Some points, one per row:
[  3 -52 -14  -4  29  34  47 -10  31 -40  46   1  26 -11  33 -13  13 -25
  11 -28 -18  -4   4  -2  12  17   8 -22 -22  -7]
[ -1   9 -13 -14  30  -5  42   3   2  21  16  11 -28   4  -2 -17  13   7
  -4 -13  12 -18  11   7  19   9 -16  -9   5 -23]
[ -27   15   25   37    8   -8   21   49  -18    2  -20  -46   28   -8
   25  -48  -59   10  -17   28  -20  -71    6  -39  -12   62  -93 -115
  -34   10]
[-27   2 -17   2  15   2  20  91  -7   9  19   3  35  26 -24 -37 -25 -36
 -38 -16  25 -53  -3  -8  50 -55 -10  25  33 -10]
[  2  19 -27   5  10  18 -16   0   7 -47  14   1   5   0 -18  45 -29 -51
  -3   1   3   3   1   5   2 -32 -11  -3  39   5]
[ 54  21 -43  51 -46 -41 -36  11 -23  12 -93  32 -27  58 -54  33  28  50
 -28 -12  31  -1 -28 -40   7 -24  49 118  48  13]
[ 32  -4  -6 -63  15  27  -6  15  10  60  53  -1   9  18 -16 -38  -3  -6
 -29  33 -11 -20 -42   6   4 -53 -25  36  31 -20]
[  3  22 -20  -2   8  -9  30 -14 -13  35   5 -44 -39 -37 -62  18  -4  49
 -35  -9  35  37  24   5 -16 -10 -53 -37  12 -42]
[ 10  15  12  32 -34 -13 -10  25  -7   4 -22 -11  -8  18 -33  41 -40 -16
 -26  36  -1  32 -32 -14  -6  29 -25 -55  -4 -16]
[ 32   7 -11  35 -37  -8 -61  18  -1  -3 -38 -16 -19  13  -7  44  85  20
  38  62 -29  42 -83   5 -31 -21  19  52  77  26]
[-51  18   5   4  24   5   3  -4   0  28   7 -23 -20 -41  13 -32  13  15
  20 -14  -2   4  32  22 -17 -20   0   0  15  -8]
[ 20 -37 -10  41   4   7  48 -12   3 -26 -89  -7 -12 -57  31 -25  -3  59
  78 -82  -2  -5  43  51  -7  16   7  22 -13  36]
[-18  18  35  22 -23  39 -42 -42  32 -27   2 -28  14 -14  37  10  38 -32
  67  15 -30  51  39  56 -21  11   2   3   6  44]
[-39  -2  31  -7 -24  -5  13  12  -3 -12 -12   4  19  28  40   8  28 -54
  73  12 -22  24  -2  25 -20   4  27 -14 -11  18]
[-40 -40  23  46  31 -34  20 -18  14  61 -13 -29 -30 -57 -35 -50  86 102
   2  24  -2 -70   7 -15 -36  88 -20 -70 -36  -1]
[-13  25 -12  -4  -3  32 105  21 -10 -70 -21   0  35  54  -6  17  62 -16
  88 -70   3  28 101  41 -29 -10 -11 -60  70 -11]
[ 10  32 -14  -7  -9  26  -6  14   4  56  -5 -26  27   1 -22 -36 -10   9
 -35  40 -43 -18 -26 -10  -6  -4 -29  54   7  28]
[ 30 -40 -21  10 -16 -25 -11  15  -3 -91 -50  50  -5  49  18  60  45 -79
  44 -26  32  -9 -18  -9  19 -20 127  23  39  -6]
[ 47   1  -9  -4 -20 -18   4   3  16  -4   4  25  17  37 -10  14 -11   7
 -15  17 -16  24 -13  -8  -9  -2  -1   7 -30   4]
[  81  -34  -79  -11   51   -5   49  -27  -19  -57   62   -5   53   -8
  -12   -6   66  113  -37   -9  -13  -88  -63 -106  -43   26    7  -20
  -77   39]
[  4   0  19  -4 -11 -25 -27  -7   5  11 -19  35   4  27  15 -17 -11  11
 -13  17 -26  16 -32  19  14  29  30  31 -46 -22]
[  26   33   -9  -34  -26    0    7  -29   16  -57  -11  -37   12   25
    5   -7 -100   -8    8   24  -34   33   -8    7  -48   -8  -94  -14
  -71  -14]
[ 30 -29 -50  42 -25 -23 -59 -10   3 -65 -40  13 -32 -35  59  13 -38 -47
  23   4 -61  27 -23  41   0  -1  -6  31   4  50]
[ 37 -37  -1  -1 -33 -22 -42 -15 -12 -49 -22  31 -22 -16  43  26  -4  -6
  27 -24   5  27  -9  20   4 -12  24  26 -17  21]
[-64  -3   6 -10  48  48 -64  -1  -3  -2 110   9 -14 -47  32  74  64 -87
  35  11  16 -16  45 -63  30 -74  85   6  43  40]
[-40 -14  26  56   2  65 -59 -27  36 -44 -73 -41  30 -53  49 -34  90  -5
 118  12 -35   5 -24  -9 -47 -14  27  57  19 104]
[ -7 -22  19 -32 -19  -6   2  34  10  31   0  12  12  36  -9 -30 -22  17
 -29  16   1 -35   8 -27  -2 -30   5  34   2   5]
[-37 -22  20  13   3 -14  10 -18   6  48 -13 -11 -17 -40  -9 -49  64  51
  20   7  -1 -44  13  -6   1  60  16 -34  -6  -3]
[-20  -4  34  29 -38   8  34   9  14  14 -52 -41   2  -4  -5   4 -15  -9
  -5 -14  43  59   3  31  16   3 -29 -35  -5 -34]
[ -6 -33  -3  90  -7  33  22 -11  36 -56 -37 -19 -10 -50   2  23  20 -12
  29 -16  59  32   6  26  14  14  13 -63  29 -42]
[-38  -8  23 -34 -27 -17  68  -5 -30  48 -39   0 -29   2 -14  10  22   2
  -3 -44  40  30  37  13  21  -5  41  27   2 -20]
[-51  29  25  25 -21  11  -5   1  15 -10 -14 -27 -19 -10  -6  22 -35 -36
   9   1   4  28  45  17  -7  -2 -41 -71 -15  -5]
[-21  16  20  17  -2  -6  10   7 -13  30  -3  -6  10  -1 -10   1  -9  -6
 -13  15  44 -14   2 -14  27  11 -11 -25  -4  -8]
[-18 -23 -23  39  32  14  40   0  17 -26 -26 -20  32 -56  21 -92  33  27
  26  -1 -12 -73 -60  43  12  28 -30   6  29  10]
[ 52  -4 -21  -2   5   8  60 -19  13 -19  37  -4  -5  23 -24  52  40 -12
 -18  -8  31  31  -6   1  -7 -16  28 -21  20 -28]
[-30   1 -21  39 -21  -6   5  14 -13   5 -70 -14 -40   2 -24   3  -9 -13
  18 -32  39   1   1   1  16 -16  -5  -8  56 -33]
[  5 -12  26  -2 -18  -7  77   6  -6  48 -23  -3 -13  -1 -52 -13  11  39
 -29  -8  30  18  -6  17 -14   2  15 -13  -5 -29]
[ 25  43 -37 -90  58   9 -30  -3  -6  41  72  20  47  21  17 -23   6 -20
 -34  48 -65 -49  -5 -38 -43 -21 -23  59 -16  26]
[  16  -25   21   19   10   14  -87  -32    6    4   65  -84  -41 -101
    2   75   43   18  -20   66  -11  101  -14    3  -32   22   -4  -34
  -51   42]
[-20  21 -20 -21  26  15  24  -7  11   6   8 -12  39   8 -14 -16 -15 -36
 -25  30 -10   5  -5 -24  11   1  -1  17  26 -24]
[ 23 -38   2  38  -9  11  18   5  19  17 -44  -5  65  37 -27 -89 -39  77
 -11  -2 -31 -46 -27  40  20  64 -75  30 -34  33]
[-33 -10  62 -28  -4 -13 -14  33  -7  29  61  17 -15 -11 -12  23  23 -25
 -36  23  37  13  16 -11  15 -42  50   6  -1 -30]
[  27   24  -83    7   18   30  -42    9   11  -82   62   -1   17   43
    0   62  -38 -117   17  -23  -11   10   29   16    6  -73    6  -25
   84   -8]
[ 18  25 -11 -19  15 -12   9  -7  -2   2  42  24   9  19  25   9  -4 -23
 -14  40 -11   2 -30 -11   3  -7  13   6   2 -20]
[ 24   6   5 -17  -8 -15  33 -19 -10  90  34  -2 -19 -10 -28   5  11  58
 -43  17   8  59  17  49 -26   1  -8  13 -30  -9]
[  2  26  48  44 -13  37 -45   1 -18  71 -24 -34 -23 -41 -52  32 -30   6
 -38  35  19  81 -37  41   2 -11 -47  26  32 -30]
[ 28  -3 -40 -16  29   6  29   2   0 -14  -1 -29 -15 -35 -16  -5  32  29
 -12 -21  24 -39   5 -24   4 -23  -1  18  23   0]
[-15  18  22 -45   0   2 -21  -8   5 -11  10  19   1 -13  37 -13 -27 -64
  19  -8 -40  26  18  27   9 -16  10   8  11 -13]
[-12 -25 -47 -63  29   4  17  49  -6  50 -14  16  41  40   9 -84 -24  53
 -16  -6 -42 -65 -40 -33   7 -30  -8 104 -35  13]
[-27  -3  20  41  11   6 -15 -25  12  30 -15 -13 -16 -18  10 -24 -11  37
  19   1  -9   4  -8  13 -20  25 -36   2 -28  10]
[ 29 -19 -14 -61  -1   0  11 -10  10   2  31  22  38  25   9 -14  27 -28
  30  55 -52  22 -19 -22 -23 -23  20  34  34 -14]
[ 65  16 -61   1  -7 -37  21 -33 -12 -45  -7  28 -62  12 -18  49  69  44
  24 -46  46  32  18  45  -6 -81  18  59  61 -23]
[ -34  -25   71   38   12   16  -77  -43   36   43   64  -27  -41 -125
   27   19   63   28   -1   51   -8   -7   -2  -20   -7   51   30  -66
  -46   18]
[ 38 -13 -35  -5   1  -7  40 -12  12 -29  18   7   3  27 -29  41  24 -10
 -24 -14  14  33   1   9   7 -20   4   3  16   0]
[-14 -10  -2   8 -18 -20 -10  43  -9 -17  -8  36  39  44 -21   5 -25 -39
  -5   3  -9  11 -25   4  45 -23  23  30  20  11]
Here are 24 more points, each followed by its number:
[-44   9  68 -10 -39   0 -62  20   0  38  13 -20  -7  25  14  31 -28 -39
  15  44 -17  65  14   2 -39  -8 -14  13   1  21] 0
[ 13  17 -46  -6  42   7  47 -16   6 -29   4 -19  27   2  -4  -4   6  -4
  23 -22 -14 -35  34  11   9  16 -17  -2  63  -5] 1
[ 27  24 -11  48  18  14 -73  20  -8   4  -8   1   6 -41  -1 -14 -39  15
  -2  18  -4 -37 -19 -33  21   9 -44  25  -5  44] 2
[-26  10   9 -24   1 -11  13  18  -5  -6 -21  18  20  32  14 -22 -21  -3
   2  -7 -15 -32   9  -7  10  16 -13 -23 -29   9] 3
[-23  -7  26  37  15 -13  71  38  14 -21   2   8   5  23 -18  35  -3 -60
 -17 -19  52   4  23  33  61   1  37 -53  32 -78] 4
[-70  64  -5 -44   6 -22  44  50 -49  68 -21 -33  -3  32 -50 -87 -88  66
 -74 -34  50 -90  21 -59  -6 -39 -90 -32   3 -46] 5
[-66 -48  -7  42  19   3 -25  26   5 -30 -19  22  20  -8  -1  13  14 -29
  13  39  22 -62 -44 -98  34  12  29 -43   1  -8] 6
[ -9  15  29 -19  -7  -2  10 -14 -12 110  56  -9 -29 -14 -33   6   3  74
 -44  31   9  85  22  25 -34   1 -16   8 -50  -6] 7
[ 12 -25 -11   8  48   1 -21   8 -12  52  -7 -34 -37 -71 -11 -58  30  96
 -15 -11   9 -73 -17 -35  -1  42   0  31 -25   1] 8
[ 20 -22   9 -47   3  10  46   6   2  36 -15   7  21   9   0 -30 -17  18
  -9  -2  -7  -1 -17  31  12 -12   0  47  11 -16] 9
[ 26   8 -20  54 -22  -2 -29  -9   7 -68 -50  12  15  21  -9  29 -60 -33
  14  -2  25 -18 -11 -25  33  14 -31 -20 -12  22] 10
[-64 -43  -1  34  13  -6 -40  41  -5 -44   9  32  17 -16  22  -4  -1 -27
  43  22  -3 -80 -13 -81  24  10  36 -43   0  12] 11
[-49  27 -17 -10  21  -5  40  56 -22  45  -8 -35  12  13 -50 -91 -84  69
 -61 -16  30 -92  26 -60   0 -32 -94 -12  21 -31] 12
[ 24 -23 -15 -13  48   1   1  -7 -11  31  -9  -1 -23 -31  -7 -39  22  75
  -5   1  -7 -55 -22 -27  -3   6  10  41 -19   6] 13
[-44  44  41  88 -22  10 -11 -25   1 -37 -83   6  -8  16  21  42  53  -3
 100 -12  15  23  43  17  -9  64   2 -60  37  12] 14
[-38   3  11   4  34  30 -19   0 -14  -7  60  -4  -9 -37  32  20  42 -39
  20  -4  14 -31  34 -51   1 -28  44   3  23  21] 15
[-23  32  52 -38 -15 -15  23  -4  18  21  11  20 -14  46  20 -31 -59 -35
 -31  19  11  30   4  21 -22  18 -25 -66 -34 -78] 16
[-47   3  35  17 -16 -32  26  67 -22  -4 -17  12  30  54 -18 -25 -23 -25
 -31   6  14 -50   7 -49  31  16 -41 -72  17 -31] 17
[ -13  -36   79  -32  -48  -54    4   45  -28    1  -41   49   10   43
   22  -15  -31   31  -13    8   65  -37  -25  -34   31    8   75   16
 -123   16] 18
[  7 -28  -8  23  12   9  21   4  16 -26 -34 -19  33 -19  41 -63  11   7
  34   4 -32 -35 -57  21  11  25 -25 -13  13  18] 19
[ 26  46   9   0 -42 -28 -16 -10 -44 -32  17  47 -45  24  -6  30 -37  25
 -43   2  48  -3   0 -32  -1  -4 -34 -50 -61 -11] 20
[-18  21  -3  -1  16 -41  -6  38 -24 -21   2  64  44  66   1  -4 -46 -59
 -32  -5  -3 -86 -21 -67  48  36   1 -22 -15   4] 21
[-44 -22  25  15 -29 -14 -14  30 -21  -9 -10 -21 -45 -26 -22  26 -29 -53
 -20   0  44   0 -17 -26  28 -16   9 -82 -10  -5] 22
[-31  31  39  13 -19  -7 -60  16  15  56  28 -18 -41 -39 -43  -9  25  43
 -38  43   6 -12 -47   4 -22   2  12 -31   0  -5] 23
Which of these numbered points is nearest to each point below by angle, seen from the average point of the first points? Its number follows each.
[ 26   0 -28 -18  -2 -14  48 -26 -40  72  40 -24 -83 -41 -56  37 -15  55
 -59 -21  37  81  21  21 -43 -11 -61 -32  12 -84] > 7
[-49 -34  34  16   9  -2 -30  13 -16 -32   5  39   2   1  42  12  -2 -41
  13 -19  25 -37  42 -43  40  -2  47 -32 -20  15] > 11
[ -39   -8   60  -54  -33  -21  -40   40  -19   52   21   17   16   30
   45  -51  -54   37  -16   40    0  -41   -1  -70   -8    9   53   45
 -114   13] > 18
[ 12 -28 -19  59  -7 -11 -14  -1  18 -35 -38  -6  40   6   2 -35   9  39
  27  18 -43 -17 -39  17   6  41 -34  15 -16  38] > 19
[-50  16  61 -17 -82 -33 -45  -6  11  74  -9  22   9  27  29 -14  45 -25
  42  73 -69  62 -12  28 -50  39  31 -12  -5  10] > 0
[-15   2   9  43   1  -4  26  -1  12  -8  21  -8 -28   6 -20  53 -44 -16
 -31 -21  25  41  34  -1   0  24  -5 -62  -3 -41] > 4
[ 19  66  39  -6 -33 -33 -27  -7 -21  25   2  21 -43  13   1 -10  -2  55
 -37  17  35   3 -17 -15 -20  20 -39 -36 -77  -9] > 20
[-19 -32  18  30  70  30 -57  -9   6  18  34 -37  -7 -70  -4  -2  28  33
 -39  -9  -8 -26 -22 -29   8  39 -16 -13 -10  25] > 8
[-31  -5  19 -56 -39 -17 -44  24 -23  72  12  38   4  39  19 -34 -15  48
 -19  14  -5 -23 -14 -28  -7 -29  52  69 -85  19] > 18
[-20 -10  31  10 -28   0  19  -4   1  -9 -16  -1   1   7  40   8  38 -34
  52   1  -7  36   5  26 -10   9  32  -4  -2  -4] > 14
[ -27   50   55  -55  -55    2   31  -29   33   50   34   37   -7   70
   30  -34  -77  -44  -25   14   -8   54   12   32  -26   43  -48 -100
  -39 -117] > 16
[ 88  47 -13 -89 -31 -11   5  -7   0 -24  42  17   4  65  -6  33 -64 -10
 -40  33   6  16 -35 -47 -34 -35   1  36 -70   3] > 20
[ -7 -16  53  12  22  10 -56 -35  19  29  75 -36 -49 -91  33  33  45   7
 -28  54 -10   2 -13  -7  -9  31  19 -59 -31  -3] > 23
[-43  18  18 -15 -11  -6  -5  56  -7 -12  16  32  34  21  24  -5 -23 -57
 -11  19  -9 -46 -43 -28  17 -23   8 -21   2  -4] > 21
[-47 -45  14  38   4   5  47  25  22  -2  -7 -10  25 -30   3 -54 -17  49
  -2 -51  16 -41  36 -20  11   9 -33 -30 -15  30] > 12
[ -2   4   7   2 -13  39  42 -16 -13   9  -9  -5  17  25 -10  31   3   9
 -21   8  30 -43 -32 -78 -42  36  23 -15 -31  18] > 6
[-59  16  -7 -22  21  11 -24 -14 -17  49  25  12 -23 -32  32 -25   8  -6
  45  -3 -10 -25  20 -20  -6  -5   2   3   8 -31] > 15
[-19   2   2 -22  -5   1  31 -19  -5  52 -20 -23 -15  10 -11   3 -15  14
  -5 -18  20   3  54   6  -5  -4 -18  13   8 -21] > 5
[  -3   26   30 -121  -64  -20  105  -79   12   49  -18   -5  -35   20
   59  -56  -39  -46   55   30  -69   91   80  127  -53   58  -48  -84
  -41  -66] > 16
[ 45  38 -66 -48  41  12  43 -20 -17 -17  50 -31  19 -29 -32 -12  23 -14
  -5 -42 -18 -22  28   9  23 -34 -54  26  68  -8] > 1
[ 99 -24 -33   7   7  -8  72 -50   7 -20  54  -5 -44   1 -72  93  52  10
 -66  -5  47  62 -18  21  17  19  13 -30  28 -48] > 4
[  4 -10 -15  17  28  12  36 -17   1 -28 -12 -17  19 -37  14   1  44  -7
  30  -1   3 -17  34   7  23  16  11 -21  55  -3] > 1
[  1  -7 -20  12   8  11  40 -21   3 -11   2 -22  10  -4 -18   6  20 -12
  16 -29   7  -8  64  43  23   1 -15 -14  24  -3] > 1
[-52  17  30  46 -51 -30 -19   2   9 -16 -42 -27 -20   5   5  11 -25 -12
  23 -30  14  40  66  30  -6  43 -40 -72 -28  19] > 14
[ 27 -34 -68 -37  17  -2  29 -40 -17  23  43  18 -18  -9 -17   7  60  67
   2 -39 -12 -74   1 -58  -3 -16  50  40   8   2] > 13
[ -23   60  -34    9    6  -61   62   43  -60   19 -101   18   34   83
   -9  -83  -95   -5  -54  -47   13  -65   34   44   71   10 -100   11
   44  -74] > 5
[ 55 -56 -47  -2  31  -5  33 -16   9 -45  51  -3  20   2  -9   4  53  71
  -8  -2 -18 -71 -51 -83 -29  20   9 -21 -61  49] > 13
[  9 -11 -29  73  10  -8 -18   7  24 -34 -64  24  75  -3  -3 -38   6  39
   2  10 -43 -25 -62   8  29  43 -44  24  22  30] > 19
[-50 -10  48 -27 -10 -13   9  13  -4   7 -88  20  -5   9  43 -49 -79 -11
  37 -33 -11   9  51  67  19  28 -13  11 -23  13] > 3
[ -67   13   93  -19  -59   15 -100   41    0   49   28  -10   18   56
   21   15  -62  -56   48   52  -49   50   37   23  -56  -27   -6    4
  -11   41] > 0
[-16  26 -20   1  32 -28 -27  48 -38  22  76  25 -24   5 -24  24  -4   2
 -67 -33  49 -36  -2 -83  35 -58  12 -11  26 -36] > 5
[-28 -50  19  -7  -1  -9  60  -1   4  48 -93 -19  15 -15  -9 -82 -11  65
  45  -5  -4  37   3  57  24   7   7  83 -41  14] > 9
[  7   7   9  19 -10   4 -57  -8  22  23 -35 -15 -16  10   6  24 -32 -10
  31  -7   4  50  36  32   4 -12  -2  27  -8  23] > 0
[ 41 -15 -26   9  15   1   9 -10   0 -26  24  -2  12   0 -14  -2  21  39
 -21  -3 -12 -31 -32 -28 -18  17  -2  -6 -46  24] > 13
[ 14  25  38 -18 -55 -38 -22   4 -15  12 -61   5 -33  63   0  46 -25 -48
  19 -17   2  79   6  59 -14 -19  11  32  22  18] > 0
Now 24 new points, numbered from 0 again:
[-14 -23  49  -3  -1  14 -47 -31  10  37  75 -29 -30 -78   7  22  24  22
 -30  52   3   1 -23   6  -9  17  11 -31 -32  -4] 0
[  7 -14  35 -29  -2  40 -52 -11  32  12  20 -93 -25 -62  37 -61  26  23
  45  35 -40  16  -9   9 -63   2 -42 -19 -33  28] 1
[ -16   31   10  -22  -52  -33   69   -6  -35   53   20    5  -52   31
  -52   42  -28   -7  -48  -13   27   48   51   42  -14    3  -29 -105
  -27  -47] 2
[ 13 -43   3  -6  14 -45 -41 -24  14  52 -27  57  10  24  27 -42 -35  43
  -1  19 -52  24 -62  47 -19  50  34  40 -87 -31] 3
[ -1  18  22  21 -21  13 -39 -31 -12  14 -49 -26 -29  30  -7   8   1   3
  40  -7   5  55  41  58 -16  -5 -42  32  19  21] 4
[ 34  45  -1 -41 -24 -19 105  -7   9  28 -43  22  14  67   1 -14  -3  -5
  12 -21 -18   8  21  12 -23  38  -8  11 -28 -41] 5
[ 10  -4 -27 -42  26 -20  14 -16 -12 -34  39  53  23  34  37 -18  -8 -15
 -12 -32   0 -41  18 -38  18 -28  34  32 -22 -12] 6
[-38 -40  24  21  74  31 -59 -27  27  43  53 -34 -15 -85  -6  -7  42  57
 -11   1 -14 -51  -9 -31 -29  54 -12  15 -39  64] 7
[ -3   8  24   9   1  -4 -54 -49  16 -58  -4 -26  24  -8  46  33 -26 -48
  55  -3 -42 107  36  26 -22  36  -8  23 -31  34] 8
[-27  23  29  -8 -17  -1 -22 -19  -8   8   7   1 -22 -11  -6  27  14 -20
   9  10 -23   3  17   8   1  -8  14 -39  49   3] 9
[  7 -27 -43 -42  37  -2  44  20   4  42  -8   0  31  18  -5 -53   4  52
  -8  -6 -31 -42  -5 -30   0 -13   9  96 -28   8] 10
[ 57  27  26 -27 -23  24  12 -79 -12  16  26  33 -22  21  37  93  96 -65
  65  28  15  81  54  -6 -34 -15  93  50  31  16] 11
[ 11  -1 -13 -25  -2  -7  17  25  -7   2 -33  25  21  20 -39   8   9 -28
 -28  -5 -13 -24 -14  37  31 -24  33  45  40   1] 12
[ 11  20 -15  49   1 -65 -21   5  13 -83 -40  22  70  49 -17  -4 -37  34
 -10  -9 -17  52  -8  18   8  18 -36   7 -64  70] 13
[-13 -21  13  19  44  24 -46 -10   8  21  37 -11  -7 -46  -5 -10  30  29
 -16   5  -9 -11  -5 -18  -8  12   9   3  -8  26] 14
[ 23 -26   5 -23 -12  -9  52  50  -4  -9 -24  57  26  50 -21 -35 -16  19
 -46 -48  19 -38 -27  34  42 -29  66  86  37 -12] 15
[ -3  20  22  14 -13  -6 -10  14   1  14 -12  -9  11  21 -15  22 -21 -12
 -18  30  -5  21 -21 -15  -4  21 -25 -28   1 -10] 16
[-14  21  -2  54  27   1  -4  -2 -29  27  14 -11 -20 -22   1 -16  33  70
  -2  -7  24  -7   5 -23  12  -7 -16  19  26  39] 17
[ 49 -39  -1 -36  11 -14  -8  27  -6 -37  67  40   7   9  22  28 -11  12
 -42   5  22 -44 -13 -62  12 -25  28  -4 -87  21] 18
[ 31   1 -10  -7   2  -5  27  -4   2 -11  27   0  -1  13 -10  36  14 -19
 -13   0  13  14   1   1  -6 -18   4  -7  10 -12] 19
[106   5   1  22 -23  30 -66 -50  72 -37  23  -1  13  21   4  56   9  -1
  18  94 -77 102 -65  42 -47  15 -28  10 -17  47] 20
[-60  26  75 -33  22   3 -68  10   3  15  10  -4 -42 -49  61 -41  -5 -58
  59  10 -36  48  41  71  -1 -17  36 -14 -28 -20] 21
[ 19   0 -27 -23 -15  11  60 -31 -10  39   2 -22  16  20 -20 -35  -2  62
  19 -47  -3  48  42  53 -35   6 -54  40  -1  21] 22
[-30 -17  22   1  10  -6  12 -19   3  36   6 -25   0 -31 -28 -48  50  88
 -12  18  -2 -73  -4 -12   0  65 -11 -60 -20  -8] 23
Which of these numbered points is nearest to each point below by angle, seen from the average point of the first points? Its number follows each.
[  7   9 -11 -13   5  -2 -22 -11  -5  11  18  18 -20  -4  -7  24  14 -13
  -3 -24   8  27  28  -5  -6  -6  15   9  26   1] > 11
[-15 -24  20 -15 -22 -24   6 -28   9  29  -3  -5  -3 -29 -11 -32  48  59
  -2  17 -13 -29  14  -1 -16  58  19 -27 -23  -9] > 23
[  20  -18   -2  -21  -26  -25   86   56  -28   34  -74   48   -3   41
  -61 -107   11  118  -40  -48   85  -35   68   83   58  -11   16   42
   29 -106] > 15
[ -2   6  29  -9   0   7  29  -6  13   1 -16 -13  16   4  16 -11   2 -11
   4  -7  -2   2  14  24  -8  36  -8  -5  -1  17] > 5
[ 38 -11  14 -72 -32 -25  33 -41  21  22  32  22 -39  45   4  77  46 -35
   7  12  21  61  41  22 -14  21  67 -35 -25 -37] > 11
[ 10  23   1  -1 -13  -8  60   5  -2 -48 -30   1   9  23  -9   6  31  -2
  19  -9  18  -4  25  10 -14   6  -8 -34  16   2] > 5
[-11   5  25 -26   6  26 -41  18   5   5  27  -8 -41  10 -38  79 -19 -94
   3  15  -7  69  -3  50 -16 -42  27 -28  68   0] > 9
[ -8   3  12  24   6  10 -52 -51  13 -40 -13  -1   2 -26  47  23 -26 -30
  47   1 -33  86  27  47  -5  19 -13   5 -19   3] > 8
[ 34  20  11  -5 -26 -21 -12 -16  13  22 -13  13 -38 -20  30  13   9  22
  19  13 -17  19 -22  27 -28  40 -22  -8 -59   0] > 3
[ -7  12 -29  24 -16  -9 -53  -1 -11  43 -59  -7 -68  -9 -20   5 -16  18
  -3 -18 -14   3 -17  16  -8 -11  -7  43  24  19] > 4
[ 16  20 -10  10  49  19  -7 -11  20   6  29   9 -11 -39  14   3  10  35
  31   1 -35 -19 -41   2 -32  13 -11  26 -47  38] > 7
[ 62 -12 -31 -26   5  -2  62 -16   1 -38  38   9   4  30 -35  49  32 -20
 -13 -15  24  39  -9   7   5 -29   4 -18  15   7] > 19
[ 56 -29 -37  -3   5 -16  51 -41   9   5  31 -18 -18  13 -45  60  59  41
 -37  18  19  55  -9  37   3  -3   8   9  14 -15] > 19
[-13 -10  40  23 -10   9 -28 -25  23 -19  -9 -13  11 -14  34   6  19 -19
  49   9 -11  50  21  51 -32  16  13  -4   2  28] > 8
[-28   6  -2   1  23  16 -26  14  10  20  13 -48  47 -25  17 -81 -36 -20
  12  39 -56  21   5  68   6   4 -65  32  14  18] > 1
[-39  36 -10  44  42   8 -30   4 -28  43  11 -31 -12 -44  -9 -15  39  55
   5   5  46 -14  31  -4  33   4 -36   3  29  19] > 17
[ -6 -53  45  -1 -18   4 -16  -6  -1  37  16  -9  10 -16   5 -15  12  37
  16  12  -9  21 -19   4 -22  19  37  29 -50  36] > 3
[-36  14  34 -21   5  17  14 -10 -10  13 -22 -22 -30 -54 -10 -42  25   6
  10  -6  15  44  15  41 -28 -49  -5   9  29 -21] > 21
[ -1  16 -24  19   6 -17 -48 -17  21  11   0  25  -6   2  -2  28   0 -35
  13 -31  -1  31  30   6   4  -9  31  17  28   3] > 11
[  1 -69  35  22 -13   2 -12 -29   4  32  19  15   0  -9  35  -2  38  40
   0  18 -13  21 -18 -13 -30  17  46   9 -66  30] > 3
[ 13  28   3 -33 -26 -28  38 -10 -16  29  10   4 -27  14 -36  40 -15 -24
 -39  -8  14  42  34  22   1   8 -27 -63  -2 -43] > 2
[  7 -21  27  13 -31  -1   0  -4  20 -35 -14   3   8   5  24  15  12 -14
  30   1   0  19  -8  34  -3  16  13 -33 -20  10] > 8
[ -7   5  35 -25  11  14  -5  -3   9  36 -20  -1   2 -19  46 -50  13   2
  39  41 -15 -39 -13 -16 -16  21  25   9 -26 -14] > 1
[  43   14  -11   80  -20  -35  -53  -13  -10 -106  -30   53  124   41
    4  -11  -17   59  -35    0  -19   84   32   37   16   33  -35   30
  -89   72] > 13
[ -7  13 -21  -3   8  -2 -50 -20   0   8  13   4 -13   6 -14  45   7 -13
 -13 -25 -11  29  32 -10   6 -10  23  31  27  -5] > 11
[ 12 -21   2 -39  -6 -17   3 -16  -2  20   8  -4 -49 -10   3  -4   1   3
   0   6  -4  12 -12  16  -8  -1  20  -3  -5 -31] > 3
[  9 -10 -53  11 -31 -31   1   5 -11 -26 -40  25 -17  37 -18  53  28 -24
  34 -36   6  54  -5  14   1 -49  50  41  45  -7] > 11
[  4  31 -30 -39  31  -4 -15 -34  16  49  53  15 -20 -29 -15   7  16  13
 -20   3 -28  36   9  25 -18 -34  26  44  14 -44] > 11
[  2 -14 -18  36   0  15   5  24  -1  -5 -18  -5   3 -16 -34 -13  43  47
 -11   4  16 -28 -16 -34  15  -1  -4   1  50   5] > 17
[-50 -57  64  32 -49 -15  43 -44  13 103 -55 -24 -21 -73  16 -83 127 117
   5  25   3 -94  45  10 -35 127 -10 -87 -51 -68] > 23
[ 127   47   24   38  -30   40 -116  -38  118  -34   -2  -25   14   -3
   23  105  -24  -36   40  124 -101  127  -79   84 -106   15  -50  -38
  -31   95] > 20
[-48  -2  11  -5  15  37 -26  36   5   5  43 -21  13  -9  10 -24  10 -39
 -15  16   5 -46  11 -58  12 -11   4   3  16   9] > 14
[-35 -16 -14  12  25  36  19  80 -13  -4  19   6  53   3 -22 -41 -21 -21
 -49 -21  36 -72 -12 -59  51 -57   0  31  42  17] > 15
[-19 -51 -10  55  17  48  10  23   1  -1  35 -57  19 -38   4 -35   5  48
 -44   0  -1 -41 -18 -31   3  27 -55  12 -26  50] > 7
[ -9 -10  -2 -11 -16  -6  11  11 -14 -42   5  26  23  15  16   1 -14 -40
  -1 -17 -10 -27  13  -8  15 -23   1 -15  16  -6] > 6
